B =
 11.35   -1.20  -20.61   21.43    2.21    5.82
 -0.79    7.14   -9.51    0.56  -25.30   -5.37
-19.76   -8.75   -1.67  -14.11    5.78   -8.03
  4.13   -4.03   -5.22   15.95   -6.21  -17.24
  7.68    1.75  -24.73   13.73   -4.22   16.64
  7.40  -17.51  -10.51  -14.22  -18.50   -8.44
  6.63  -21.91  -16.15  -22.36  -20.59  -10.74
B[0, 0]	11.35
B[0, 5]	5.82
B[5, 4]	-18.50
B[0, 3]	21.43
B[2]	[-19.76, -8.75, -1.67, -14.11, 5.78, -8.03]
B[5, 3]	-14.22
B[1, 2]	-9.51
B[6]	[6.63, -21.91, -16.15, -22.36, -20.59, -10.74]
B[1, 5]	-5.37
B[0, 1]	-1.20
B[1, 1]	7.14
B[6, 4]	-20.59
B[0, 2]	-20.61
B[5, 2]	-10.51
B[4, 4]	-4.22
B[0]	[11.35, -1.20, -20.61, 21.43, 2.21, 5.82]
B[:, 3]	[21.43, 0.56, -14.11, 15.95, 13.73, -14.22, -22.36]
B[2, 3]	-14.11
B[1, 0]	-0.79
B[2, 2]	-1.67
B[6, 2]	-16.15
B[6, 1]	-21.91
B[6, 5]	-10.74
B[:, 5]	[5.82, -5.37, -8.03, -17.24, 16.64, -8.44, -10.74]
B[3, 3]	15.95
B[1, 4]	-25.30
B[3]	[4.13, -4.03, -5.22, 15.95, -6.21, -17.24]

m =
[ 0.10 -0.04 -0.21 -0.02 -0.08 -0.19 -0.17 -0.07 -0.08 -0.14 -0.06  0.12
 -0.07 -0.07  0.11 -0.11]
m[0] = 0.10
m[2] = -0.21
m[13] = -0.07
m[15] = -0.11
m[4] = -0.08
m[5] = -0.19
m[12] = -0.07

M =
 2.211 -3.537 -0.746  4.412 -5.935 -2.133 -5.458  2.939 -1.547
 2.005  4.941  3.787  0.080 -2.176  5.570  5.904  2.837  5.826
M[0,0]: 2.211
M[0,8]: -1.547
M[1,7]: 2.837
M[1,3]: 0.080
M[:, 0]: [2.211, 2.005]
M[1,6]: 5.904
M[1]: [2.005, 4.941, 3.787, 0.080, -2.176, 5.570, 5.904, 2.837, 5.826]
M[1,0]: 2.005
M[0,4]: -5.935
M[1,5]: 5.570
M[:, 3]: [4.412, 0.080]
M[1,4]: -2.176

W =
[[-2.103 -2.236  2.791 -0.372  0.898 -1.455  0.043]
 [ 1.091  2.057 -1.351 -0.385  0.729  3.370  1.532]
 [-2.782  2.470 -1.870  1.063 -2.277 -1.892  0.278]
 [ 1.517  1.676 -4.901  0.756  0.524  0.088  0.577]]
Indices start at 0.
row 0 col 0 = -2.103
row 2 col 0 = -2.782
row 2 col 2 = -1.870
row 1 col 3 = -0.385
row 3 col 3 = 0.756
row 1 col 0 = 1.091
row 0 col 6 = 0.043
row 1 col 4 = 0.729
row 1 col 5 = 3.370
row 0 col 1 = -2.236
row 1 col 6 = 1.532
row 2 col 3 = 1.063
row 0 col 5 = -1.455

a =
 -11.0   -12.4   -18.7   -32.9   -22.8  -238.7    -6.8   -36.3   -29.3   -13.6   -28.0   -22.4   -28.0   -31.1   193.2    -2.5
 104.4   -35.6   -27.8   -15.7   -19.1   -41.4    29.2   -49.8   -34.0   -56.9   -29.1   -11.2   -26.0  -131.1   -25.4    52.3
a[-2, 0] = -11.0
a[:, -7] = [-13.6, -56.9]
a[-2, 2] = -18.7
a[-1] = [104.4, -35.6, -27.8, -15.7, -19.1, -41.4, 29.2, -49.8, -34.0, -56.9, -29.1, -11.2, -26.0, -131.1, -25.4, 52.3]
a[1, 8] = -34.0
a[0] = [-11.0, -12.4, -18.7, -32.9, -22.8, -238.7, -6.8, -36.3, -29.3, -13.6, -28.0, -22.4, -28.0, -31.1, 193.2, -2.5]
a[-1, -3] = -131.1
a[-2, 13] = -31.1
a[1, -10] = 29.2
a[:, -16] = [-11.0, 104.4]
a[0, 5] = -238.7
a[1, 3] = -15.7
a[-1, 7] = -49.8
a[-1, -16] = 104.4
a[-2, 10] = -28.0
a[0, 1] = -12.4
a[0, -13] = -32.9
a[:, 4] = [-22.8, -19.1]
a[-1, -15] = -35.6
a[:, 5] = [-238.7, -41.4]

data = (-0.079, 0.893, 4.175, 4.532, 3.778, -1.741, -2.906, -0.558, 2.308)
data[0] => -0.079
data[3] => 4.532
data[5] => -1.741
data[8] => 2.308
data[4] => 3.778
data[1] => 0.893
data[7] => -0.558

A = ((-153, 0, -212, -176, -21, 203, -332, -213), (-352, -272, -169, -242, 278, -566, -294, -175), (-322, -509, -112, -254, 237, -511, 51, -64), (-146, 622, -351, -191, 505, 382, -6, -113), (-364, 198, -266, -170, -527, -165, -186, -112), (-147, -582, -404, -49, -483, -408, -374, -207), (53, 463, -59, -226, -619, 236, 33, -132))
A[0][0] = -153
A[3][6] = -6
A[:, 5] = [203, -566, -511, 382, -165, -408, 236]
A[0][7] = -213
A[1][7] = -175
A[1][2] = -169
A[3][2] = -351
A[3][3] = -191
A[2] = [-322, -509, -112, -254, 237, -511, 51, -64]
A[3][5] = 382
A[2][2] = -112
A[0][6] = -332
A[6][5] = 236
A[:, 0] = [-153, -352, -322, -146, -364, -147, 53]
A[:, 2] = [-212, -169, -112, -351, -266, -404, -59]
A[2][3] = -254
A[6] = [53, 463, -59, -226, -619, 236, 33, -132]
A[0][1] = 0
A[5][6] = -374
A[6][3] = -226
A[:, 3] = [-176, -242, -254, -191, -170, -49, -226]
A[2][0] = -322
A[2][1] = -509
A[4][7] = -112
A[:, 4] = [-21, 278, 237, 505, -527, -483, -619]
A[1][0] = -352
A[6][7] = -132
A[1][3] = -242
A[5][4] = -483
A[4][5] = -165
A[1][4] = 278
A[4] = [-364, 198, -266, -170, -527, -165, -186, -112]
A[4][6] = -186
A[4][2] = -266
